Named moves, each a turn or a mirror, and the order they were made in; the first pair answered
busep:
[-15  -5   5  -1 -14   4 -20   0  -8  12 -29 -19   4  20   6 -13 -23  -8
  -8   5  -3  -9   8 -10  19  -2   0  18  22  -3  25  28  -3  -6 -18  17
  -3  25   2  -6   0   2  -1   4  11 -13  21] |-> [  1 -15   3  -3   0   8 -16  10  -6  10 -33 -25  -1  11  -9 -12 -17 -13
  -9   9  15   1  15  11   1  -3   8   7  22  -9  28   6 -15  -1   1   2
 -14  20 -16   5  -1   0   6  18  -8 -15  33]
[-20   1 -10  28 -41 -21 -25  -8   1  14  11  11  -9  23   3  13   3  -9
 -24  25  30 -12 -27   9  11 -37 -21  13  19  37   4   6  -7   8   1 -32
 -56  17 -12  -3   9   8 -18  -6  -8  30  16] |-> [-14  -3 -12  27 -38 -19 -25  -5  -1  18   7  10 -15  21  -2  14   8  -9
 -23  27  35 -10 -28  15   4 -37 -19  11  17  34   6   0 -12   7   4 -32
 -57  14 -18  -1   9   5 -16  -5 -13  30  17]
[  7   7   3 -54   4  54  17   2 -15  15  24   3  -5  -4 -14   4  14  29
  16  43 -22 -19  36  -6 -17   0   1 -23  -7  25  -2 -13   5  15 -12   0
 -22 -19 -51 -12   5 -14 -19  22  -6 -13  65] |-> [ -9  24   6 -52 -10  45   7 -10 -13  23  31   9   4   4   2   2   4  34
  17  34 -46 -32  28 -25  -2   5  -4 -10  -8  35  -7  13  16  14 -36  17
 -14 -13 -32 -25   8 -15 -30   4  16 -20  54]
[ -6   3 -14   3 -11   3  16  18 -18  10 -11   3  -8  19 -10  -7   8  -7
 -11  -7  10   9 -17  25  -8  -1  -1   8  12 -10  26  23   6  15  26 -19
  -5 -18 -10  -9   4  11 -15  20 -17  12  36] |-> [-21  13 -13   6 -21   0  13  10 -16  15  -1   9   1  26   2  -8   4  -3
 -13 -10  -5   2 -24  10   6  -2 -11  16  11  -1  27  41  15  16   7  -1
   5 -13   9 -19   7  15 -26   9   0  10  27]
gebub:
[ 11   8   9 -14 -47 -27  -7   1 -10  -7 -10   5 -19 -10  42  -6 -12 -33
  30 -35 -11 -12  19 -19   8   1   5   3 -34 -30 -16  -7  -7  -9   9 -20
  31  19   3  -4 -12 -20  -4  34  25 -48  -2] |-> [  8 -17  -3  -4 -54 -27 -20  14 -30   2 -13   5 -31 -20  14   2  17 -24
  32 -11  10  -3  13   8 -26   1  10  13 -27  -6 -13  -5 -19 -11  31 -41
   9  10 -16 -22  -4 -15  16  46  -1 -11  28]
[-11  49  -5   3  -2  14  67 -18 -24   2 -41  -5 -25   4  61 -62 -43  12
   3 -38  14   8 -20 -31  13  17  15 -35  -8  19 -16  -2  49  30 -19  28
  10  -7 -32  19   9  47  26   7  54 -16 -16] |-> [-18  13 -14  21 -19  12  39  -3 -48  24 -37  -3 -35 -14  21 -50   9  28
   9   0  40  17 -32   5 -32  13  16 -22   0  59 -11   1  36  30   4   0
 -25 -14 -56 -18  30  48  59  19  14  49  25]
[ -6 -17  27  24 -20 -25 -50 -15  14  20   5  -1  13 -14  -9  23  24  22
   9   7  -1  23  -4 -26  15 -20 -25  33  -9  34  17   1  -2 -29 -45  17
 -34  11 -12 -27  18 -28  15 -38  -1  26 -34] |-> [ 23  27   8 -38  28   8  37   6  18 -18 -18 -23  -6  12  21  -7 -58 -17
  -4 -41  -4   8  14 -18  23  -7   2  -9 -10 -42   5 -20   1  -7   2   3
  10 -24  -9  28   0   4 -28 -13  17 -64 -14]
[-46  23 -17 -35  13  15 -28  58 -13  -2 -25  -9 -22 -50 -35   7   0 -21
  -3  12  20  13 -21   9 -21 -51  34 -19   1  18   8   8 -14  -6  36 -32
 -37 -22 -25 -21 -14 -28  26  10 -13  63   8] |-> [-58  41   8 -14   3  -6 -46  21  21   0  -4   0   8 -39   1   6 -13 -16
  -1 -14 -17  11 -19 -50  35 -55   9 -11 -12  14   9  22   8 -16 -29  15
 -18  14  13 -11 -31 -56   4 -26  34  30 -58]
rik:
[-20 -64   6   0  17   5  42   8  -4   7 -34   6   5 -29 -31  -2 -28 -12
  -9  21 -20  -6  16  35 -38  44  28 -22   8  14 -29  -7  -5   1  47 -20
  -3  12  15   4 -58   4   9  25   0 -32  -9] |-> [-33 -68   0  18  -2   7  21  21 -14  21 -41  -2  14 -18 -50  -5 -13  -9
 -22  30 -10   4  -2  47 -45  34  27 -11   7  16  -9  -4 -10   1  54 -23
 -27   6  -5  -1 -37  10   4  26 -14   0   4]
[ -8 -11 -25  16  33 -27 -23  30  12  32 -17   2  16  20 -25   2   7 -19
  33 -16   1  -3  -3 -18   0   2 -14  21  18  15   9  -2  13 -15  10  19
  18  -6  21 -20  25 -18  -7  33 -26 -15  12] |-> [ -3  -6 -23  16  40 -25 -20  26  23  28 -16  -1  19  19 -23  -1  -1 -21
  31 -25  -3  -1   2 -21   7   0 -17  16  12   3  15 -12  14 -17   5  22
  22  -3  17 -11  18 -25  -9  34 -21 -20   1]
[ 25   1  10  10  18 -15 -11 -10  14  -1 -20 -17  20   2   1 -14  -2   1
   2  -6  11  18  -5  -7  17 -11  -9  -8 -10 -24  19 -28  -5 -14  -7  10
 -17  19 -20  30   7 -30   4 -11  17 -20 -23] |-> [ 29  -1   3 -14  30 -18  13 -29   3  -5  -3  10 -13 -26  25   4  -6   0
  19   3  -7 -11  13 -15   2   8  -1 -19   4   7 -22  -7  -2 -11  -2   2
  15  15  11  11 -14 -18  25  -5  24 -34 -16]
[ -4 -20  11 -11 -12   1 -12 -14 -18  16  32  28 -28 -39 -15  15  30   3
   8  11 -20 -24  -7  -3 -26   7  -2   8  31  47 -32  19  16  17  20 -19
 -30   3 -17  -8   1   3  -7  19 -12  18  18] |-> [ -4 -19  16  20 -20   1 -32   4  -4  19  12  -1  10  -5 -37  -4  33   5
  -7  -5  -5   6 -23   3 -11 -16 -13  14  13  17  13  -5  12   9  14  -9
 -64   4 -48  21  22 -12 -32  14 -22  34   6]
Gorit:
[ -3 -12  -7  -7 -10  12  -5  27 -20  12  11 -26  -9 -14 -12  10  26  12
   1   6   7  -8  18   9 -18   3   0  -1  18  16 -20   2   3  16  27  -6
 -20  27 -13  -8  12   0   8  -7 -25  -1  18] |-> [  3  -3  -6 -16  -1  16   9  29 -16   4   6 -32 -10  -9  -9   2  11   0
  -1  -4   4  -8  21  10 -18   5   3 -11  15  -3 -21  -6   4  21  36 -11
 -10  22 -14   5  10   8   1  -5 -24 -19  17]
[ -5  26 -11  14 -18 -11  -7 -21   0  19  19   8  -5   9 -21  22  11  29
  27   4   7  -2 -12   1   8 -20  -8  13  18  13  20  10 -11 -19  -9   8
  -5   3  20  10 -15   6  -7   0   1   3   6] |-> [  4  40 -14  -2  -2  -2  17 -16  -3   5   8   0 -11  18 -14  10 -11  14
  24  -9   5   0  -8   3   9 -18  -3   2  17 -11  20   0 -10 -12   5   2
  11  -6  16  27 -21  13 -19   5   9 -19  14]
[ 27 -33   4 -27  32  -9  26 -22   2  -7  10  24 -32 -45  13  30  18   1
  24  19   9  -3  29   4 -32   1  12 -29  18  18 -32  -5 -10   3   6 -23
  18   8  13  -3 -24  -1  50   3 -19 -19 -10] |-> [ 31 -27   0 -33  33  -6  28 -20   2  -7   7  23 -34 -42  15  27  14  -2
  23  17   8  -4  33   4 -27  -1  10 -26  19  18 -29  -5 -13   3   8 -23
  24   8  13   3 -23   1  47   1 -17 -21 -11]
vup:
[-11   4 -13 -17  11  42  27  16  -9 -37  -2  -7 -21  12   8 -11  -8  12
  -8 -14   5  -9   3  20 -17 -10  11 -13  -2 -17  14   9  -3  -1  32 -24
  10 -25 -11  -1   8  31 -38  12   2   1  29] |-> [-17  -5 -14  -8   2  40  17  20 -18 -32   0  -6 -19   8   1  -7  10  18
  -5  -5   5  -4   0  26 -27  -9   9  -9  -1  -3  19  13  -4  -1  33 -29
  -4 -26 -18 -15  14  30 -32  15  -8  22  40]
[  8 -12 -11  -8   8  -8  14  -5 -11   1   7  13 -14 -10 -12  17   9   1
   4  27   9  -7  -3  -3 -24   2  -1  -5  11  17  -7  -5  -2  -4   7 -21
  10   5  13  -6  -4   7  23  13  -5   4  12] |-> [ 15  10  -9 -19  18  -5  32  -8  -5  -7   0  10 -11   6   4   6 -18  -6
  -3   8   4 -13  -1 -13  -5   5   0 -12   8  -7  -8  -3   7  -2   7 -13
  22   5  16  12 -11  12   4  10  10 -26   6]
[ 14  10 -26  23  -5  21  29  -6   1   8  18 -25 -14  -5 -21 -14  -7 -10
   9  -5 -19  -9  -1  17 -34  -7 -20 -17   4 -12  18 -10  -1   5  36   3
 -43 -12 -12   1  57  16 -15   0 -17   9  19] |-> [ 23   1 -24  20   9  20  30 -15   0   5  21 -20 -20 -12 -24 -10  -2 -11
  12  -1 -19  -9   5  20 -38  -6 -20 -22   4 -10  10 -19  -2   4  38   0
 -39  -6 -13   5  54  14  -5   4 -21   2  16]
[ -5  17  -5  -7 -17   8   0  29   2  19 -11 -30  -1   6 -13  12  -5   8
 -24  13   8   6 -13  18   4 -16   9  15   2 -14  12  -1 -18   0  20 -38
 -23 -15 -32 -11  14   0 -22   6  -9  29  11] |-> [ 14  -2   1 -15   0   2   7  16   3  16  -6 -20 -21 -21 -18  23  11  10
  -9  27  18  10   0  21 -11 -19  14   5   6   0  -8 -19 -28  -1  21 -49
 -19  -9 -33  -7   0  -9   8  14 -19  24   5]
Now pairs of rows:
Between the rows of a pair lie two moves.
[ -2  55 -12  -3  14  14  25  10   7  -9 -19 -24  23  47  26 -34 -57 -20
 -31 -41  -4   3 -12  -5  29   0  10 -16 -18 -55  21  -2   3   6   2  11
  12   4  10  35  -2  19 -50 -14  34 -48  -5] |-> [ -8 -15 -13  44 -11  -2 -38  22 -24  23 -13 -14  18  13 -41  -5  41  11
 -13  25  43  32 -24  39 -31 -14   5   7  -8   9  38 -16 -25  -5  16 -20
 -51  10 -37 -14  28   6  11   0 -29  61  29] -> busep then gebub
[-17   8 -17   0 -46  18 -18  26 -23   9  -4   7  -6  11   2  16  15  28
 -31  39  -8 -29 -12   6 -16  -2  16   7  11  42 -13  63  -5  -4  28  17
 -24 -23  22 -61  42  13  -3  10  16  53  50] |-> [ 40  16  -7 -50  20  24  53  -8   6 -26   1  16 -37 -17  42  13 -25  -1
 -12  11 -15 -38  36 -11   0   9  26 -44   9  -4 -52  20 -13  -1  33  16
  29 -11  36  -8  -9   4   9  16  43 -42  10] -> vup then vup
[  1   3  28  18 -13  12  -7  -9  37  20  19  -9  23  42 -17  -9 -35 -16
 -22 -21 -15  28 -20 -37  19 -15 -21   8  34  13   6 -19 -11  19  -6  30
 -16 -17   3  12   6 -33 -19 -43   9  26   0] |-> [ 21   6  13 -20  12  26  35   1  23   5  12  -8  -8  29 -11  -7 -62 -28
 -17 -24  -7  18  -4 -18  -6  -3  -1 -17  42  -7 -19 -28 -16  29  28  10
   4 -38   4  23  -5 -12  -9 -17   6  -6  25] -> gebub then rik
[ -2  14   6   2 -11 -13   1  -5   8  10   7  11  -8  10  18  -6  -2  -1
   5  -5 -25 -19  -6 -17   7   8  -3  12 -12   2  -9  31  11  -1 -16   5
  16   9  24 -13 -11  13 -14  -5  19  -7  -4] |-> [ -3  25  -3  -3 -14  -7   9  11   2   8  -3   0  -6  23  12 -15 -12  -7
  -1  -8 -22 -17 -14  -7   6   7   4  13 -14 -15   1  31   9   2  -2   2
  15  -5  12  -4  -7  22 -29   3  16  -9   7] -> rik then Gorit
[ 13  27   9 -14 -20 -21  -3  14  10   9  14 -15  13  10  19 -19 -16   1
 -12  11 -17  -8 -12   7  29  17 -23  39   5  18 -17  53  50  -3   1 -11
 -46 -31  55 -12  17  30  16 -30   3 -12  32] |-> [ 49   9   7 -31  15 -10  22  23   5  -9   2 -22  -5  -6   1 -23 -12  -8
  -7  18  19   9   7  35   0  11  -9  12   2  -4 -19   7  28   1  35 -37
 -52 -41  17  17  10  26  41  -4 -25 -23  43] -> busep then vup
[-10 -17  -2  -2  20 -22   0  24  11  17 -35   7  -3   8 -32   0  17  -1
 -32  29  11   0 -11   3   0  -3 -14  -1 -15 -23  17 -28 -10  -5  23 -19
 -16   0 -20  14  22 -11  -6 -12  -5  11 -11] |-> [ -2  -9   6 -13  30 -29  14  -4  22   9 -18  25 -15  -5  -1   9   1  -6
 -19  22 -14 -15   8 -25  19  10 -18  -9 -12 -13 -10 -14  -3  -8   1  -7
  12  16  15  15   0 -18   1 -20  20 -26 -42] -> gebub then rik
[ 12   9 -18  10  -6  21  23  22  -6  18 -18 -20   1 -11  13  -6  -8 -19
 -31 -18  21   1   6  23   4  17  27  58  21 -13 -12  -1   0  24  36 -13
   3 -33 -47  -2   7  13 -12  26 -24  -3  10] |-> [ 30 -18  -8   9   7  10  22  -9   1  17  -2   2 -16 -47  14  17  14 -16
  -8   4  25   5  24  20  -4  25  23  49  21  13 -34 -14 -12  15  24 -15
   9 -14 -38  -7 -12  -5  27  26 -28 -10 -12] -> Gorit then vup
[ 30 -23   0 -19  59  -7  20 -19  14  -5  10  21 -23  -9  12  -2   2  21
  34 -21  31 -31   5  12  -9  37 -38 -37  -4  16 -16 -21 -23   3  19  -2
   9   6   1  35 -18 -29  -4  11 -10  -7  -6] |-> [ 14 -41   0   7  35 -14 -14  -8   6   9   8  19 -13  -9 -10   7  32  35
  32   1  39 -21  -7  20 -20  29 -44 -18  -4  37   1 -12 -25   1  14  -4
 -15  11 -11  12  -1 -34   3  10 -28  39   4] -> gebub then rik
[-25  21   8  26 -21  -2 -26  -5  -6   3 -19  -2  29  21   3 -12  -7  -4
 -14  -7 -24 -12 -12 -15  24  -4 -14  14  -4 -10  15  31  18  -5 -24  25
  -6  11   8   6  27   7 -45 -13  15   6   1] |-> [ -9  -6  -9   9  -9   8 -16  16 -30   5 -23  -2  -2  -1 -29  -3  21  -2
  -3  22  11 -11  -7  32 -29  -1   5   6   7   5   4  15  -3   4  22 -13
 -23 -13 -19  -8  32  23 -11  18 -22  32  45] -> gebub then vup
[ 17   3  -5  -3  15  -1  11  -1  12 -14  -9 -21  15   6  -4  -8  -9 -21
  -1 -14  17  10   2  -9   9  -8   2 -14  -5 -31  16 -43 -19   7  13 -11
  -4  10  -9  29 -13 -13   3  -3  -4 -13 -12] |-> [-13  -1  -5  24 -19  -8 -24  10   7   3 -11 -22  31  14 -13  -8  13  -7
  -8  -3  12  11 -16  -9  11 -16  -7  12  -3  -9  35 -21 -15   2   0  -4
 -22  13 -12   2   9 -12  -5  -9  -9  26  -3] -> vup then Gorit
[  3  -6 -10 -13   4  -4  -2  -4 -28   7  13  17 -28 -18   6  20  18  10
  10  18   4  -8   7  15 -19  10  15   7   5  34 -32  19   0  -9  17 -19
   3  -8  15 -29  -5  11  13  10 -11  10  38] |-> [ -7  19   8  19  -6  -7 -23  -4   9  -1   2  -7  34  22  12  -9  -3   8
  -8 -23  -8  18  -7 -18  40 -13  -7  14 -21 -15  12   2  10 -18 -25  24
  -7  17   6  15   0 -13 -31 -19  15  -7 -15] -> rik then gebub
[-12 -16  13   4 -26  13  21  10  -4  -3   0  -6   3  -1  15   8  -9 -16
 -11   9   5  -4  -6  17   1  -4 -10  14 -13   0   5  -4  -7  -5 -12 -10
  -8  11 -16  -8  22  -1 -12   6 -14  -9  14] |-> [ -9 -12  15   3 -23   8  25  -1   2 -10   5  -2   9  -2  27  12 -14 -18
  -7   6  -4  -5   0   9   9  -1 -12  13 -12   1   0  -5  -3  -7 -22  -6
   2  17  -4  -6  13  -5 -12   2  -3 -24  -1] -> gebub then rik
[-30  34  -1  36  -8  -8   2  21  20  16 -26 -11  17   1  39 -27 -27 -19
  -4 -19 -15 -27   2 -12  14  12  25  -4  -1 -56   2 -25   7   4  -1   5
  24 -16  14   4  30  18 -13  -2  34 -38   7] |-> [-50  17  -7  53 -37 -13 -24  29   0  36 -20  -1  16  -4  20 -14   3  -2
  -3   7 -11 -35 -12   3  -7  15  27  15   8 -15   0   1   7   3   3  -2
   5 -21  18 -39  45  22  -2  -1  17  11  31] -> gebub then busep
[-25  15   6 -30  34  17  23  32  27   4 -24   1  18  -2 -11 -17  11 -14
 -39 -25 -13  -4   9   1  24   9   4  -6 -16 -45   2  -1  -6  15   6  17
  -2  -4 -13  17 -17   8 -35  -9  17  -6  25] |-> [-42   8  13  -7  10   6  -9  26  32  19 -17   8  32   4 -17 -12  30  -3
 -38 -18 -17   0  -1 -12  32   3  -9  13 -17 -28  12  12   1   7 -14  25
 -15  11 -10   0  -8   1 -38 -24  19  21  11] -> vup then gebub
[ 18   1   7 -14 -16  -8  -9 -36  19 -25  29  61 -27 -40  31  22 -14   4
   8  -7   1 -27   5 -57  23  23  -4 -10  -5  24 -12  38   4   1 -32  11
  67  50  70  -6  -8   2  14 -11  15 -51  -9] |-> [ 11 -30   4   5 -33 -15 -39 -26   0  -4  34  68 -36 -52   1  35  32  16
  11  26  21 -17  -3 -32 -11  21  -7   5   3  58  -8  39  -5  -2 -21  -8
  39  47  55 -38  10   0  43  -6 -17   3  13] -> gebub then gebub
[ 10 -12  17  35   5 -16 -17 -16  21  -2   3 -10  31  -3   5   4  17  -8
   7  -9   7  20  10 -10  19 -17 -23   0  -6 -10  23 -17   6   1 -22  18
  -5  20  -8  17   1 -21   5 -16  -4  -5 -29] |-> [ 24 -13  -3  11  22   1  10  10   2  -7 -13 -20  10   1 -11   0  12 -18
   4  -5  30  22  11  23 -10 -13  -2 -12  -1 -23  19 -29  -6  14  23  -8
  -7  -5 -33  26   3  -2   7  10 -28  -2  11] -> Gorit then gebub
[-18   0 -15  -9 -26 -32 -34  54 -13  -1 -16  24 -14   1   4  -9   8  15
  -6  36   2  -9  -3   9  14 -27   6  38  -2 -12 -20  45 -12   5 -48  -7
 -35  25  -6 -12   0  15 -22  -9 -20  24   7] |-> [  9  11  -2 -23   1 -33  -7  32   8 -22 -10  28 -17  -8  30 -13 -19   3
  -2  13  -7 -11  17  -9  39 -20   3  17  -8 -37 -36  25 -10   5 -59   8
  -6  36   9  22 -24   1 -20 -15   2 -29 -30] -> rik then rik
[ -9 -18 -10  21 -14   8 -20  -4   1  23   8 -20  14 -12 -43   7  35   1
  10  27  45  15   6  11   5   3   5 -10  10  36  16  -2 -23  -8 -20 -11
 -20  11 -29 -20   7 -11 -12 -11 -23  48  19] |-> [ -4  14 -23  -5   0  31  18  19  -2   9 -12 -41  15  15 -37 -13  -4 -17
  -5   0  48  15   1  23  13   3  17 -27  10 -14  25 -10 -19   1   7 -18
 -11 -13 -35   9  12  11 -45   3 -15  12  38] -> Gorit then vup
[ 14  13  -1  10   1   2   0   5  14   5  -8 -20  16  -4  -1  -7 -15 -11
  -4  -8  -2   5  -5   0  22  -1  -9  -8  -8 -41  20 -21  -3  -7  -9  18
  -2   7 -12  28 -17 -21 -15  -7   4 -20 -34] |-> [ 12  15   5   3   3  -5   5 -10  13   2   2  -7   6  -9  12  -2 -14 -10
   5  -9 -11  -5   7 -13  21   4 -11 -14  -3 -28  -1 -12   2  -9 -19  20
  12  12   4  18 -29 -22  -6 -11  12 -31 -36] -> vup then rik
[  1   4 -20  24  -5 -18  -7 -44  18  -9   0  43 -11 -25   7  46  38  -5
  47 -11 -27   2  25 -14  -6  -1  -5 -25 -22  10 -35  10  23 -12   4  19
 -17  20   4  17   7 -50 -19  -5 -12 -18   8] |-> [  7  12 -42   3   2   0  15 -13   0 -11 -17  28 -25 -10  -5  35  18 -15
  33 -10  -9  -2  21  16 -31   3  12 -30 -17  -8 -30  11  19   2  49  -7
 -19  -9 -14  20  18 -24 -35  19 -27 -15  52] -> vup then gebub
[ 14   8 -40 -14  25   2  30  -8 -11  21 -27 -37  -5  -3 -47  10   2   4
   4  -9 -10   2  -2  28 -41  32  39 -26  34  -8  -8  -1 -13 -13  33 -51
  18   4  16  33   6  17  24  39  11 -15   9] |-> [-28  42 -34   9 -10  -6  -1 -21  -8  33 -11 -31  15  23 -25   6  -8  13
  -9 -21 -46 -13 -23 -11  -4  33  24   3  36  13  -1  51  13 -23  -9 -14
  29  15  52   5  14  20  -6  10  43  -7 -11] -> rik then busep
[ -3 -16 -14  19  -7   3 -35  19   2   9  -6 -32  19  10   1  -6  22  -4
   3   0  29  34 -24  -3   7   0 -18   7  -9  -2  34 -25 -23  -6 -21  22
 -18  -7 -37   8   4 -17   1   3 -28  25   3] |-> [ 10 -15 -22  11   2   6 -19  26   2   3 -11 -35  14   9   0 -13  17 -11
   3  -1  34  33 -17   8  -2   1 -11   1 -11 -13  32 -34 -27  -2  -8  14
 -18 -14 -40  19   2 -14   6  10 -34  19   8] -> Gorit then vup
[  1 -42  -8  27   4  -4 -34   8  -4  14 -15   1   2 -11 -30  20  48   9
   2  35  16  27   1  27 -24 -19   4  26 -20  20  18 -30 -19 -12  10   0
 -40   7 -41   2  14  -2  29   6 -30  65  30] |-> [ 10  -2 -22 -10  26  22  15  34  -1  -5 -39 -25   2  26 -12 -10 -14 -17
 -22  -6  12  27   0  30  -9 -15  19   5 -28 -46  26 -37 -14   4  43  -2
 -17 -23 -49  44  12  24 -17  21  -6  10  46] -> Gorit then vup
[ 51  16  11  -4 -11  17  17  30  35 -25  14 -13   7  35   5 -14   9 -16
   4 -26  30  40  36 -31   5 -11  24 -33  -4 -26 -13  13  41  32  22 -11
 -15  14 -32  46 -18 -49   0  14  11   1 -33] |-> [ 22  41  -1 -16 -27  17  22  34  21 -18  15  -4   0  50  23 -16 -13 -14
  -6 -28   4  11  23 -39   5   0  31 -20   5  -8 -27  66  60  39  21 -12
   3   0  -2  18 -14 -24 -22  16  30   4  -8] -> rik then vup
